In the rows, 128 means zero.
Each named move below is a turn or a mirror, shown by a few rows before and after it. Which moves, in which order, take the first row of each later pair to the second? The first pair is answered.
J_57 (before => after):
[102 151 113 146 116 150 125 135 158] => [ 98 160 133 151 121 148 137 133 148]
[119 158 154 146  93 133 144 104 114] => [128 134 101 130  77 137 115 114 143]
[114 135 126 142 128 144  97 115 159] => [109 143 151 148 136 141 110 109 146]
J_79 (before => after):
[116 109 174 118 148 140 119 116 136] => [103  94 123 103 144 146 107 141 136]
[183  94 100 102 152 104 139 127 126] => [191 103 136 110 151 102 146 111 128]
[120 120 105 126 136 125 130 136 116] => [130 132 126 139 140 114 138 121 111]
[140 133 108 139 133 100 134 115 132] => [140 133 146 139 128 110 133 105 143]
J_749 (before => after):
[ 45 141 147  70  89 155  95 145 166] => [ 29 151 151  77 107 154 115 157 131]
[147  60 153  72 118 161  95 145 195] => [111  66 186  70 143 178 125 171 146]
[128 157 150 150 139 122 163 111 106] => [141 160 133 157 132 111 156 101 118]
[192 154  52 159 126  85 121  94 129] => [203 122  79 136 105 110  92  88 182]
Now pairs of rows:
Each pair is two moves apart.
[116 140  78 138  84 150  78 119 178] => [ 80 115 144 112 101 190  92 149 163]  J_749 J_749
[149  93 143  97 171 119 142 157  87] => [166  99 129 106 171 103 143 146  87]  J_57 J_79
[118 140 136 133 125 134 125 115 107] => [110 130 126 123 122 142 116 125 115]  J_79 J_79
[179  81 153  81 129  96 126 149 169] => [144  88 179  83 156 105 158 175 118]  J_749 J_749
[132 164  58 129 122  95 128 153 130] => [168 181 131 146 114  83 131 102 156]  J_79 J_749
[144 113  93  94 165 115 159 157 115] => [168 112  86  94 156 107 151 141 135]  J_79 J_57
[ 73 106 142  97 127 184  96 174 135] => [ 81 150 111 133 162 132 147 169  60]  J_79 J_57
[113 126  64 101 107 123 117 145 139] => [ 86 145 178 114 123 144 146 130 111]  J_57 J_79
[ 79 104 226 102 127 186 124 152 138] => [ 58 105  74  98 142 163 126 204  94]  J_79 J_749
[135 136  83 140 118 121 105 124 150] => [120 109 126 117 117 153 101 139 166]  J_749 J_749
[114 109 142  94 124 144 120 152 138] => [139 143 117 123 144  99 150 136 101]  J_79 J_79
[122 118 159 134 136 132 154 141 119] => [132 107  94 129 122 124 135 148 136]  J_749 J_57
[139 142 130 143 128 118 133 117 135] => [140 129 128 133 121 125 122 120 151]  J_57 J_749
[ 65 165 136 148 130 146 124 154 111] => [ 80 179 104 162 127 125 124 141 110]  J_79 J_749
[ 93 106 147  90 159 157 155 160 106] => [112 133  84 114 163 117 163 153  87]  J_79 J_749
[130 113 143 115 142 133 117 133 121] => [136 121 125 121 147 120 123 134 110]  J_79 J_79
[102 154 183 148 149 129 166 129  69] => [ 79 154 161 143 144 141 157 145  66]  J_79 J_749
[127 151 113 129 171 110 152 156 124] => [150 146  93 129 151 104 132 138 160]  J_749 J_749
[146 146 118 141 117 104 128 115 140] => [142 129 125 128 110 122 113 121 158]  J_749 J_79
[109 150 113 135 121 127 142 129 112] => [117 155 114 139 116 119 138 121 119]  J_749 J_57
[109 118 113 111 100 156 145 167  87] => [144 146  86 136 103 117 155 137  81]  J_79 J_749
[112 142 134 140 131 100 125 105 130] => [118 134 138 134 124 107 115 101 148]  J_749 J_749
[106 119 145 110 126 139 114 125 154] => [ 95 124 111 111 139 134 125 146 125]  J_749 J_79
[134 128 109 104 147 108 145 141 134] => [146 130 113 107 143 106 141 133 147]  J_79 J_57
[109 112  43  92 143 129 130 183  95] => [100 150 190 123 161 134 175 145  61]  J_57 J_79
[157 108 197  94 141 128 135 130 153] => [119  91 163  75 148 146 132 172 136]  J_749 J_79
[118 121  92 157 141 110 118 146  75] => [144 105  76 145 121 113  89 134 123]  J_79 J_57
[134  85 152  95 127 142 117 164 155] => [111 110 143 113 153 126 152 179  94]  J_749 J_749
[132 151  58 156 133 106 129 137 118] => [149 162  84 170 127  97 130 110 127]  J_57 J_749
[132  98 152 116 112 153 127 138 155] => [150 123  92 140 131 108 154 136 115]  J_79 J_79
[131 119 128 120 144 120 146 121 109] => [142 119 125 124 143 115 140 114 116]  J_57 J_79
[110 152  58 113  96 103 150 143 109] => [142 152  63 118  85  89 140 115 138]  J_79 J_57
[125 145 149 142 111 151 122 120 150] => [117 136 148 133 112 160 122 130 148]  J_57 J_749
[ 91 117 101 107 110 132 117 140 138] => [106 147 105 132 129 100 147 124 104]  J_79 J_57
[ 65 138 111 127  94 177  85 147 137] => [106 192 114 179 122 107 138 105  86]  J_79 J_79
[139 166 197 162 100 137 127 101 146] => [108 132  60 129  97 150  99 167 140]  J_79 J_79
[136 107  88 130 172  96 169 150  70] => [165 132 147 155 166  81 176 100  87]  J_79 J_749
[141 124  87 145  87 106  90  98 162] => [139 154 149 171 109  94 128  76 126]  J_79 J_57
[179 114  95 104 119 133 101 118 163] => [140  96 158  81 138 170 116 147 141]  J_749 J_749
[114 114 136  96 132 134 125 137 119] => [123 124 104 104 136 114 131 135 108]  J_79 J_749
[126 144  67 164 121 103 126 151 126] => [127 143 186 164 107 134 122 119 161]  J_79 J_79
[150 141  91 138 113 119 111  96 175] => [152 141 114 141 112 124 112  90 180]  J_79 J_79
[103 147 177 133 119 129 133 130 113] => [131 139  78 129 112 102 117 137 123]  J_57 J_79
[105 109 118 107 137 169 128 143 140] => [ 98 122 125 116 147 164 142 147 116]  J_749 J_57
[124 152 162 136 125 126 140 106 127] => [141 138  95 126 112 114 120 112 146]  J_57 J_79
[145  99 157 118 132 145 145 141 143] => [134  98 120 114 136 142 147 160 127]  J_79 J_749
[115 108 134 121 121 149 125 136 133] => [113 113 114 124 128 140 131 141 118]  J_57 J_79
[112 123 187 127 140 135 141 130 107] => [128 103  77 114 120 128 105 146 136]  J_749 J_57
[116  90 123 104 126 144 117 150 137] => [104 106 116 117 141 134 138 158 105]  J_749 J_749
[116 161  90 148 119 111 113 111 144] => [104 162 156 148 120 130 118 103 147]  J_57 J_79
[124 114 157 100 138 123 132 158 124] => [125 136 128 118 145 101 145 154 101]  J_749 J_749
[ 78 150 122 150  91 139  84 122 170] => [ 69 171 157 165 106 133 108 116 140]  J_57 J_749
[114 129 147 151 130 127 153 148 111] => [134 139 115 160 120 107 144 131 122]  J_749 J_749
[ 72 144  98 148 136 108 152 151 124] => [ 76 144 172 148 131 123 151 129 144]  J_79 J_79
[126 146 137 142 140 116 149 125 107] => [103 118 141 118 126 152 124 145 134]  J_79 J_79
[171  49 127 101 117 122 106 109 185] => [158 104 190 147 163  88 176  95  93]  J_79 J_57
[114 128 138 112 141 111 154 147 148] => [119 129 115 112 137 106 148 151 149]  J_749 J_57
[116 160  87 158 142 110 138 124  92] => [131 168 108 168 135 102 134 100 106]  J_749 J_57
[139 111 150 109 109 143 102 121 176] => [120 149 181 140 144 124 151 121 104]  J_79 J_57
[120 149  76 151 118 103 115 122 120] => [128 114 105 124 100 131  88 117 166]  J_749 J_749
[117 121 122 140 124 153 122 126 171] => [105 123 146 139 134 160 134 131 153]  J_749 J_57
[161 107 158 114 155 115 148 135 125] => [150 101 167 107 150 129 139 142 131]  J_749 J_79
[ 97 120 173 111 112 149 112 137 148] => [ 81 123 162 112 123 149 120 149 125]  J_57 J_749
[182 129 140 128 138  90 142  95 132] => [180 114 148 111 124 109 119  99 161]  J_57 J_79
[ 90 137 171 122 116 165  98 124 135] => [ 87 126 110 110 112 163  84 143 139]  J_749 J_57
[106 153  92 148 141 119 142 144  92] => [130 168 132 166 132 105 144 106 110]  J_79 J_749
[143 160 164 157 132 110 140  87 124] => [118 118 161 120 107 157 100 114 172]  J_79 J_57
[147 102 146 121 104 100 116 111 164] => [132 110 184 128 117 102 137 115 141]  J_57 J_749
[105 131 131 110 146 125 141 158  87] => [115 124  87 103 138 120 123 161 106]  J_57 J_749
[136 156 137 139  94  90 150  89 160] => [132 137 131 122  84 107 131  97 183]  J_57 J_79
[157 125  65 130 130 108 123 123 149] => [160 155 125 158 142  95 151  96 126]  J_57 J_749
[116 175 112 172 126 103 136 108 105] => [129 159 149 160 101 121 110  88 155]  J_749 J_79
[ 95  96 117 107 137 179 115 158 181] => [ 72 114 116 114 158 176 139 174 138]  J_57 J_79
[144 131 124 130  94 120 113 110 143] => [136 116 106 117  96 129 109 131 140]  J_749 J_79
[107 137 105 123 130 129 129 142 119] => [121 138  97 126 127 119 126 133 127]  J_79 J_57
[143 167 165 155 155 127 127 101 129] => [122 128 155 122 136 169  91 125 168]  J_79 J_57
[121 127  76 135 120 116 116 129  96] => [121 148 143 153 131 112 138 109  80]  J_749 J_57
